(in the rows, 128 means zero)
A single turn carries every row of the set below to another of its rows. Some are shown first; where does it send the rows asked next?
guzim: [ 93 122 149 139 136 140 115 123 149 122 156 151 106 120 133 170]
nako: [ 82 113 151 126 123 153 133 130 121 110 142 157 126 105 102 159]
Ruge: [103 127 144 121  79 128 123 100 129 126 135 144  96 115 101 144]
Rito: [128 140 129 152  97 126 161  59 147 137 143 131 168 136 119 151]
Rane: [107 134 135 139 164 136 149 125 145  99 140 113 158 127 138 161]
duze: [105 130 143 125  82 125 119  98 136 131 137 141  91 119 111 147]
vifo: [112 137 135 121  81 125 126 102 131 130 135 141  84 120 111 142]
Ketu: [118 146 122 134 163 135 159 131 140 102 137 112 145 128 147 156]
gosuk: [103 134 134 130 157 143 161 130 130  93 131 116 164 121 125 155]
Sivug: [116 144 119 126 131 141 142 138 134 126 149 151  84 123 145 155]
baf: [105 134 121 114 118 154 161 145 106 112 134 158 104 106 113 144]
safof: [113 148 116 136 160 153 166  59 122 133 135 150 146 105  93 127]
namov: [110 143 125 145 167 148 151  52 137 137 141 147 146 110 100 135]
pimok: [126 160 104 137 163 148 168  62 127 140 136 146 131 110 108 124]
Tane: [136 150 113 141  89 131 180  70 133 136 135 133 162 133 118 139]
femoz: [114 144 120 126 156 142 170 138 126  96 130 115 151 123 135 149]
kore: [108 133 136 118  77 130 130 104 125 127 131 143  91 116 103 139]
mut: [121 156 114 144 170 144 153  53 141 143 144 144 130 115 116 135]
Notud: [139 151 117 148  96 125 169  65 146 141 143 130 156 138 129 147]
nofit: [126 138 126 145  90 133 171  65 135 133 137 134 174 131 109 144]

guzim turns into Sivug
Rito turns into Notud
Ruge turns into duze
Where do these go?
Rane turns into Ketu
namov turns into mut

A single turn carries every row of the set below to another of its rows. Some are shown first; where does it send the rows asked next?
duzap: [123  93 102 127 152 147 112 147 104 106 121 142 158 115 121 118 175 103
 134 122 126]
kol: [124  91 110 128 146 138 120 151 104 103 125 132 158 121 122 108 167 108
 133 132 124]
mebup: [149 148 124 108 142 172 112 135 100 149 107 106  76  82 143 125 139 138
 159 109 158]
sisi: [148 136 144 142 123 113 110 119 107 109 101 103  99 102 138 148 134 101
 131 129 172]
roru: [103 116 138 118 128 163 133 139  84 116 133 108 122  95 181 142 134 114
 150 169 137]
Luzok: [134 140 134 151 132 123 104 100 111 113 104 122 105  88 137 166 131 104
 134 113 163]
vomin: [114 110 147 112 127 158 127 148  85 117 138  97 121 104 173 151 128 121
 139 157 138]
ruzu: [144 123 137 144 123 125 113 102 109 103 116 105 116 101 164 169 136 100
 133 116 166]
Nede: [104  75 133 124 149 140 118 140 121  97 124 134 135 106 111 103 180  94
 143 123 136]
Zad: [138  97 140 134 155 169 113 142 134 112 145 149  92 142 132 122 175 122
 155 122 182]
zuv: [ 95 145 160 120 139 162 117 159 105 136 101 116  85  99 132 118 165 100
 157 151 140]
nezi: [117 135 135 104 147 162 102 161  80 132 103 118  93  85 129 146 142 109
 141 153 155]
subi: [ 99 130 106 125 165 179 130 133  98 123 128 133 107  81 159 151 138  93
 152 160 156]
Durir: [137 133 134 158 131 116 122 109 128 112 121 107 102 107 148 153 116 105
 133 128 160]
Mopur: [128  96 153 136 131 170  98 133 133 123 145 148 101 138 147 134 171 150
 158 103 150]
Vig: [110 136 133 108 140 163 109 160  82 133 101 116  92  85 147 132 148 106
 151 167 147]
rokik: [111 151 132 134 156 183 156  92  99 121 120 134 104  77 143 116 159 104
 169 111 170]
ridu: [133 135 131 126 124 162 155 110  97 128 133  99 102  92 177 108 121 143
 166 137 147]
sevav: [127  91 132 130 133 143 128 105 127 112 122 127 126  96 117  83 171 133
 161  81 131]
Gel: [108  71 128 122 149 146 116 145 132 101 130 128 133 113 122 106 182  94
 145 120 132]
vafu: [129  95 105 123 149 144 108 160 110 111 119 132 149 122 120 110 175 106
 135 127 123]
Loned: [141 131 143 122 121 154 150 119  94 127 137  90 103  98 162 114 113 150
 155 129 150]
Kubu: [131  93 127 132 140 143 129 114 139 116 126 125 117 102 114  77 168 128
 162  85 134]
Ped: [130 148 153 110 128 178 120 131 103 142  99 106  82  91 157 110 178 118
 171 106 152]
vafi: [105 124 111 125 171 174 136 131  98 117 141 130 114  88 148 160 125  97
 141 151 162]
bisi: [123 132 154 131 126 166 168 113 115 121 141  93 105 111 178 100 147 122
 169 127 151]
zopaf: [149 135 121 146 143 130 109 115 129 113 114 111  95 103 149 161 136  89
 135 119 176]
riso: [130  89 124 129 139 152 123 109 138 116 128 126 122 100 125  89 175 129
 162  76 131]
faf: [ 84 136 126 135 167 187 134 126 120 126 132 140 106  90 154 148 160  85
 158 135 147]
simo: [127  88 157 128 132 171 109 116 100  99 141 156 123 126 146 142 183 134
 153 106 173]
pov: [129 140 111 128 155 178 145  91  91 126 133 127 109  71 151 140 123 132
 156 108 166]
tapu: [151 112 105 130 135 143 120 124 109 122 113 129 140 109 118  86 165 140
 151  88 125]
lafof: [141 150 125 109 130 173 118 130  95 148 103 106  80  80 161 113 145 137
 169 122 150]
lon: [113 109 163 142 131 158 104 112  97 112 126 169 111 113 110 128 168 150
 155 106 162]
Faz: [ 83 121 168 130 122 164 144 128  96 114 134 111 126 104 173 134 152 110
 154 148 127]
zar: [127 102 167 134 132 146 124 130  96  98 131 150 108 131 109 106 167 134
 149 134 183]
Goz: [149 113  96 136 148 147 130 119 118 120 123 133 140 109 119  87 160 135
 151  89 130]
tuz: [125 148 108 128 151 179 144  94  92 131 121 130 102  67 157 124 132 128
 169 120 163]
zamu: [120 106 150 154 146 152 130 126 132 113 150 155  97 136 114 110 147 144
 155 127 166]
Dez: [151 106 103 133 136 146 128 120 116 120 126 124 146 115 132  90 162 141
 151  87 123]
Fika: [106  72 135 118 143 146 110 140 120 100 122 132 138 105 119 112 187  96
 145 114 132]
nanil: [145 134 137 144 122 125  94 120 126 122 108 103  95 105 157 165 135 109
 136 113 152]

duzap turns into Dez
Ped turns into faf
Zad turns into zamu
Where do these go?
nanil turns into zopaf
pov turns into vomin
Vig turns into tuz
Gel turns into Kubu

